In the rows, 128 means zero.
The rows below come in pairs that one turn or mirror swaps. Which row does each named row swap with?
The rows were stretched afterwards, more along some directions than others.
Q_435: [107 101 113 118 150 135 132 154 138 113 140 115 143 112 146 126  87 156]
Q_343: [112 103 123 136 149 138 134 157 128 120 125 115 164  93 147 127 125 159]
Q_793: [117 105 116 112 144 152 159 162 118 137 114 124 152 116 141 135  87 182]
Q_705: [113 108 133 101 144 103 142 175 143 147  99 106 132 120 133 149 118 140]
Q_36: [104  93 131 130 148 139 128 161 138 102 121 104 133  84 149 129 118 161]
Q_327: [120 112 138 120 124 140 127 134 118 139 124 130 133 101 174 135 127 122]
Q_796: [140 115 125 111 131 155 135 129 105 130 114 117 123  98 162 120 107 139]
Q_910: [119 162 120 128 147 127 103 157 138 132 127 100 154 139 121 118 136 141]
Q_179: [125 133 121 110 125 101 133 145 113 165  95 125 139 138 141 154 143 116]
Q_67: [122  99 126 107 127 133 145 156 140 151  98 133 137  95 150 148  89 142]
Q_773: [126 102 114 140 152 143 101 151 143 117 151 137 125 110 158 123  92 170]
Q_639: [ 99 134 113 127 160 119 106 148 131 108 128 101 138 108 147 105 128 120]
Q_923: [128 108 129 138 142 128  96 146 146 130 155 143 146 106 151 118 120 127]
Q_523: [ 97 132  93 128 132 134 107 158 125 138 118 138 137 158 137 127 128 143]
Q_553: [104 106 107 119 132 161 121 163 118 119 133 135 154  94 162 133  93 170]
Q_92: [115 103 127 118 121 162 136 130 128 128 139 125 130 106 152 129  83 131]
Q_903: [126 110 130 136 124 162 106 138 128 124 133 121 128 124 147  89 108 142]
Q_143: [132 139 139 116 138 132 147 151 137 136 107  96 172 134 132 133 140 148]
Q_848: [123  98 129 139 148 138 127 160 139 129 129 138 128 131 139 112  94 166]
Q_963: [113 116 141 128 140 101 125 132 133 145 132 137  96 136 150 113 124 118]
Q_770: [126 139 107 122 138 126 105 162 125 146 126 132 138 108 151 145 104 149]
Q_525: [105 115 109 125 130 146 129 147 113 129 112 132 133 126 149 122  84 145]
Q_174: [102 119 111 136 138 132 102 157 117 129 135 131 145 129 148 121 155 157]
Q_4: [134 128 132 103 134 103 114 121 107 126 138 112 122 123 172 130 145  99]
Q_936: [104 136 125 136 128 141  96 146 127 112 138 109 140 110 154 107 142 125]
Q_268: [152 152 146 127 128 114 110 135 136 141 134 104 124 131 143 127 135 126]
Q_145: [120 142 134  98 135  96 125 136 138 146 119  93 111 150 144 122 121 103]
Q_229: [ 92 125 110 139 155 150 108 165 131 118 125 122 150 100 145 105 117 155]
Q_55: [124 112 134 111 138 145 134 148 116 124 118 100 135  87 158 116 110 148]
Q_400: [136 149 111 133 135 126 102 148 131 146 122 130 136 163 130 122 115 127]
Q_657: [124 138 134  98 119 120 147 143 101 159  92 102 129 146 137 128 153 125]
Q_127: [117 123 132 121 120 121 146 153 119 155  96 117 117 136 134 154 135 138]
Q_914: [110 139 130 101 138 117 130 142 118 133 112  75 128 148 136 129 125 115]
Q_414: [125 107 121 124 130 124 122 145 130 159 115 159  97 139 145 132  99 130]
Q_389: [144 146 116 128 127 158 133 145 106 125 124 110 171 129 136 118 121 148]
Q_892: [117 107 133 115 144 106 131 133 126 126 120 113 121 151 145 120 125 140]
Q_860: [ 86 111 109 132 158 135 141 171 147 120 118 121 145 138 124 114 113 159]
Q_383: [111 128 128 134 135 132  85 136 121 132 151 132 112 106 164 118 131 120]
Q_792: [130 111 138 100 131 126 127 124 141 125 122 103 139 150 128 122 130 128]
Q_293: [126  96 140 124 138 147  97 130 116 111 136 103 112 104 164 108 105 131]
Q_118: [103 113 118 140 156 124  97 144 138 110 157 124 124 120 164 110 119 127]
Q_348: [104 145 112 130 137 131 129 161 137 137 101 125 145 146 116 105 108 139]
Q_884: [123 104 113 115 116 131 114 135 114 149 115 148 120 153 142 130 117 131]
Q_576: [116 150 116 120 127 107 120 154 137 164 127 135 152 151 128 141 135 103]
Q_779: [130 117 126 106 121 122 124 143 114 150 123 137 132 145 149 145 134 152]
Q_682: [141 151 129 136 134 121 124 135 115 158 116 122 124 156 127 119 140 126]
Q_954: [123 147 130 122 138 103 123 145 124 168 110 126 118 154 135 134 145 127]
Q_794: [123 139 124 104 139 134 160 140 111 132  98  86 152 147 128 119 153 143]
Q_838: [ 99  84 129 127 120 145 141 168 116 154 112 142 120 108 150 140 118 147]
Q_947: [ 87 121 111 111 133 104 129 159 125 153 106 140 113 153 145 135 112 112]
Q_537: [102  98 114  96 127 126 132 145 101 147 102 142 122 137 155 134 126 137]
Q_909: [104  95 137 119 126 129 166 154 134 152 102 124 148 138 132 135 146 154]

Q_796 swaps with Q_794
Q_343 swaps with Q_179
Q_910 swaps with Q_383
Q_770 swaps with Q_174

The rows below come in pairs that one turn or mirror swaps. Which row does each named row swap with?
The rows were stretched afterwards, more along some directions than others.
Q_920: [144 143 125 108 167 127 113 131 120 126 121 107 117 138 108 136 150 137
 122 167 155 155 116 128 154 113 131 132 144 142 138 137 151]
Q_561: [127 132 131 131 149 117 116 123 112 140 130 144 125 131 146 121 147 131
 145 132 153 158 125 133 131 137 129 160 153 133 130 151 153]
Q_832: [129 133 134  93 140 139 161 126 106 135 109 120 127 138  95 137 137 109
 135 140 140 128 128 128 147 125 128 176 137 139 133 154 116]
Q_942: [126 132 112 130 158 112 108 125 128 147  99 137 117 127 108 119 157 124
 128 148 139 153 127 122 139 148 123 113 135 154 126 125 133]
Q_76: [129 146 149 103 171 159 134 129 141 143 111 131 112 138 109 123 141 130
 110 133 135 172 127 126 123 111 135 139 150 137 146 153 153]
Q_296: [134 135 158 123 124 154 149 118 126 133 115 146 114 126 122 121 141 128
 157 117 177 148 104 131 125 142 146 148 128 156 127 139 158]
Q_691: [142 133 143 125 167 153 135 144 130 126 124 118 112 156  83 142 128 141
 121 172 157 126 131 125 151 111 147 137 142 136 152 130 158]
Q_540: [144 142 120 138 166 134 121 141 101 146 125 136 118 144 100 114 150 125
 141 139 147 152 106 115 140 126 127 139 160 131 133 146 150]
Q_692: [138 135 125 138 127  94 102 118 114 148 137 130 128 127 125 131 138 153
 135 154 151 136 116 141 111 115 150 110 148 150 123 148 135]
Q_82: [120 131 141 132 132 120 109 115 118 134 140 133 117 132 122 133 131 137
 135 134 154 124 128 151 105 127 145 117 132 146 129 144 133]
Q_212: [131 121 129 124 146 145 142 133 141 141 115 151 116 107 123 134 121 131
 126 123 144 168 116 114 126 131 146 138 137 152 129 125  99]
Q_756: [124 122 157 119 158 159 125 137 127 118 129 125 113 123 122 113 122 139
 150 125 166 132 123 124 115 176 132 126 110 150 128 129 147]
Q_586: [142 132 125 117 138  91 138 131 116 148 126 132 145 129 136 133 151 132
  97 153 126 151 115 120 134 117 138 118 147 136 118 125 141]
Q_950: [135 123 131 120 155 109 139 111 146 110 121 131 117 115 105 139 121 132
 119 149 146 138 127 109 136 154 126 128 106 134 143 134 140]
Q_814: [127 126 135 122 135  99 125 123  98 147 148 123 139 126 139 137 138 139
 119 133 122 124 133 143 111 128 127 127 129 139 124 138 132]
Q_159: [143 134 114 118 177 156 144 141 129 142 115 117 122 115  96 102 128 147
 126 146 150 152 127 109 157 132 118 159 128 146 123 147 138]
Q_485: [150 120 138 119 162 120 129 130 123 129 127 133 129 124 108 129 128 114
 157 164 169 150 132 111 153 140 129 173 153 131 142 140 130]
Q_28: [159 149 121 153 170 124 102 137 143 148 121 147 127 134 111 112 146 127
 123 153 133 166 127 104 137 111 131 134 159 123 138 147 125]
Q_167: [105 129 156 120 128 134 146 139 123 127 109 132 110 107 125 127 123 128
 129 137 175 135 112 130 122 147 148 140 123 157 128 149 132]
Q_719: [143 123 132  95 163 139 150 122 128 140 118 119 121 142 103 155 142 127
  98 156 133 146 136 102 146 112 130 149 141 127 140 150 146]
Q_390: [148 140 123 120 153 164 142 156 106 143  98 142 121 132 106 143 145 147
 103 149 160 171  85  95 151 117 131 153 163 143 140 130 138]
Q_924: [129 120 104 118 164 132 136 130 113 135 116 135 124 123  99 112 128 136
 147 153 155 133 113 119 143 137 131 164 152 144 139 145 130]
Q_322: [130 135 113 112 152 132 140 124 124 139 114 108 130 129 117 142 141 152
  89 147 132 164 119 128 144 106 108 147 148 141 135 116 135]
Q_981: [138 121 145 120 132 151 133 117 142 141 126 137 115 132 130 140 146 141
 126 139 147 182 123 118 134 107 152 119 144 147 113 120 150]
Q_467: [141 158 119 132 147 135 136 129 110 138 130 136 127 143 103 116 143 144
 138 156 146 158 113 127 147 107 139 170 173 118 127 167 146]
Q_497: [132 138 112 127 156 152 119 121 111 157  98 148 125 108 131 128 148 136
 140 147 154 181 101 121 138 133 129 153 151 154 130 148 133]
Q_64: [142 127 121 115 125 123 127 133 139 125 125 136 118 110  91 128 127 133
 121 142 134 121 128 120 128 113 121 130 119 146 124 153 113]
Q_31: [127 119 125 116 163 131 120 154 131 124 100 117 124 109 106 130 124 110
 118 149 159 122 120 127 130 149 131 123 125 159 146 133 117]
Q_623: [146 102 138 119 113 128 141 108 152 115 133 136 111 141 111 158 124 139
 142 148 180 150 117 109 153 147 142 153 146 134 118 130 129]
Q_975: [134 109 129 113 150 144 123 120 104 113 124 139 116 143 125 137 146 139
 144 126 155 157 112 108 145 161 125 146 133 149 123 105 160]
Q_969: [119 109 125 115 157 168 119 136 111 141 140 132 127 119 127 124 132 144
 153 130 137 145 136 123 129 136 122 154 134 159 124 145 139]
Q_865: [139 123 111 135 167 131 101 134 115 145 132 154 131 141 107 149 131 137
 138 167 130 154 125 107 130 138 124 105 144 150 131 121 135]
Q_354: [125 124 145 124 127 138 137 118 160 143 104 141 109 103 122 137 127 121
 132 140 161 161 126 132 125 127 148 130 133 150 133 143 118]
Q_874: [141 140 119 121 172 131 119 132 129 150 134 116 117 120 105 124 132 143
 143 174 160 159 124 135 150  88 139 163 169 121 140 167 140]
Q_587: [124 117 133 123 148 123 139 119 104 124 108 124 119 131 130 117 140 122
 156 143 176 146 110 130 131 165 138 152 152 152 139 119 124]
Q_780: [134 139 124 138 119 116 130 123 135 134 136 140 125 138 110 139 143 145
 105 135 136 120 122 141 120 107 143 122 131 134 115 143 136]
Q_948: [133 108 113 135 139 111 128 135 132 125 146 131 119 128 113 107 132 136
 152 131 134 131 127 137 129 141 119 139 146 139 116 136 130]
Q_235: [143 133 128 117 151 105 126 117 133 143 132 117 134 129 129 117 139 125
 117 163 145 149 135 114 124 125 150 109 125 149 126 134 143]
Q_398: [137 126 117 123 173 144 127 158 112 136 120 127 121 132  97  95 121 125
 144 149 153 144 110 104 135 137 135 127 122 161 137 134 134]
Q_753: [144 143 124 108 147 145 121 150 132 156 124 146 135 130 118 131 153 141
 114 169 130 151 126 121 139  97 136 128 130 146 127 156 153]
Q_818: [134 127 119 104 140  98 143 127 104 135 122 109 145 126 115 114 132 135
 134 148 143 123 124 121 149 128 116 164 138 160 126 150 128]
Q_886: [145 126 119 121 141  85 131 138 116 133 128 137 137 109 131  96 142 137
 131 153 140 137 108 115 131 158 133 124 122 156 107 133 126]
Q_744: [135 141 121 118 137 147 116 146 111 150 118 122 140 129 100 129 144 147
 131 167 158 137 116 115 149 116 140 124 133 164 119 139 146]
Q_534: [134 134 132 104 161 129 136 138 110 151  98 122 129 130 120 122 153 108
 136 171 152 161 124 121 145 121 143 150 154 152 135 138 123]
Q_883: [137 108 125 105 166 125 132 148  94 121 107 127 132 111 125 130 121 113
 131 136 138 124 112 112 139 161 113 159 123 154 142 125 115]
Q_676: [125 113 129  96 151 137 165 105 136 129 117 116 117 118 109 136 138 122
 116 119 134 144 145 100 137 159 107 161 109 129 123 143 108]
Q_150: [142 116 136 117 138 103 146 129 129 106 125 130 129 135 106 142 128 123
 122 151 151 113 119 122 147 156 142 134 126 134 136 115 133]
Q_477: [123  86 137  98 131 128 154 131 133 128 127 135 129 108 129 134 125 124
 129 121 148 138 121 117 126 146 137 137 113 171 117 113 116]
Q_464: [124 134 150 117 124 145 150 134 147 128 125 121 108 140 103 121 125 135
 145 156 176 135 131 134 141 132 157 141 115 147 121 146 152]
Q_742: [131 139 108 125 130 117 104 126 104 156 122 144 145 108 123 122 137 125
 144 145 143 135 115 141 132 107 144 143 151 171 108 152 116]
Q_492: [128 127 115 109 148 118 132 122 134 133 126 127 140 127 124 110 144 133
 109 129 128 147 133 129 129 126 123 155 132 138 136 149 117]
Q_877: [110 132 128 114 167 161 147 121 124 143 103 130 120 125 112 132 140 120
 126 129 144 162 136 128 135 116 130 167 156 139 144 146 139]
Q_453: [135 147 119 140 153 113 120 135 131 134 136 135 127 108 128 111 133 146
 121 141 151 143 118 146 133 137 152 123 132 146 126 125 142]
Q_771: [125 141 141 105 145 138 127  98 147 151 124 122 131 117 133 118 149 136
 126 123 137 145 130 147 121 118 135 130 116 153 136 158 140]
Q_66: [133 123 133 106 166 130 120 141 117 115  96 123 123 112 107 133 124 111
 117 156 159 127 124 108 138 152 125 152 121 147 147 138 109]
Q_203: [131 124 147 111 173 170 108 148 111 144 107 137 123 132 131 130 142 149
 143 157 169 172 105 105 142 140 131 144 140 160 151 131 151]
Q_728: [135 135 136 105 158 119 131 129 147 135 132 147 113 141 104 119 137 133
 124 157 111 145 140 131 126 111 132 120 126 131 141 165 146]
Q_442: [136 124 104 140 151 138 121 119 120 141 119 136 119 127 140 130 133 149
 137 134 152 179  97 130 135 127 112 145 173 149 126 109 133]
Q_30: [136 114 108 121 157 126 147 145 106 150 119 139 133 124 115 119 125 128
 134 131 139 143 101 116 139 131 123 143 149 153 124 129 120]
Q_673: [137 117 140 126 139 133 112 139 120 116 116 140 111 122 117 141 132 131
 135 158 170 132 120 119 127 151 132 115 139 160 130 116 148]
Q_946: [129 116 132  89 157 133 114 122 135 135 119 116 132 104 120 135 135 139
 118 144 126 139 145 115 129 113 131 134 102 150 130 138 125]
Q_147: [122 112 117 123 146 106 115 140 113 145 114 135 135 119 143 120 142 110
 151 144 142 152 117 121 135 129 123 130 156 167 126 130 114]
Q_968: [116 141 147 116 122 165 148 107 126 142 128 132 120 135 124 146 143 155
 117 127 158 156 114 152 123 125 147 139 131 148 129 147 170]
Q_361: [136 120 112 140 159 103 113 136 121 152 124 156 135 128 123 125 139 130
 127 140 120 148 128 108 124 141 122 121 146 137 129 129 109]
Q_57: [129 150 114 136 137 137 131 111 132 161 126 141 121 122 130 132 157 141
 108 117 140 153 108 155 117 101 143 111 155 148 125 140 151]
Q_959: [149 153 117 143 135 125  96 143 122 147 135 147 128 133 110 117 137 157
 143 175 157 146 111 149 142 113 151 120 155 150 121 146 160]
Q_875: [139 123 133 137 149 140 132 147 107 120  93 138 123 130 107 142 138 116
 127 146 177 134 104 104 142 157 133 151 145 151 131 108 123]
Q_188: [119 122 136 126 133 146 122 116 146 141 105 144 114 110 136 121 138 132
 145 121 161 155 113 118 118 143 142 111 123 171 121 138 144]
Q_290: [139 130 137 110 170 133 128 143 148 123 120 113 122 124  91 121 131 133
 127 172 158 132 142 109 153 142 142 126 119 138 144 144 137]
Q_346: [132 134 133 122 139 128 140 120 139 137 144 132 124 131 127  95 132 141
 144 118 157 152 121 145 130 119 140 168 139 138 127 166 148]
Q_45: [126 128 148 100 146 139 150 117 112 116 109 110 123 105 117 115 141 130
 134 129 144 138 130 111 138 155 125 168 110 150 130 146 137]
Q_797: [124 115 130 108 177 153 134 107 140 147 114 118 106 118 122 136 129 134
 131 116 156 174 135 111 128 130 109 158 139 150 142 151 121]
Q_26: [126 137 142 121 129 122 135 126 136 131 123 146 128 140 120 124 155 122
 107 140 136 157 117 118 118 132 146 123 151 127 132 134 136]
Q_3: [144 103 127 101 145 104 147 132 121 117 112 111 131 123 107 137 138 129
 120 163 139 140 136  98 152 143 117 166 142 140 127 120 122]
Q_857: [141 139 120 137 136 125 103 122 135 151 113 146 131 123 129 105 145 118
 163 146 160 168 126 123 139 127 148 143 143 159 109 137 133]
Q_25: [136 120 131 129 158 134 105 116 151 141 124 149 117 124 118 115 136 135
 155 133 145 164 134 111 124 133 144 113 137 152 131 141 129]

Q_540 swaps with Q_719
Q_756 swaps with Q_946
Q_464 swaps with Q_857
Q_492 swaps with Q_587
Q_159 swaps with Q_981
Q_497 swaps with Q_968
Q_586 swaps with Q_30
Q_150 swaps with Q_361
Q_744 swaps with Q_188
Q_57 swaps with Q_390
Q_346 swaps with Q_534

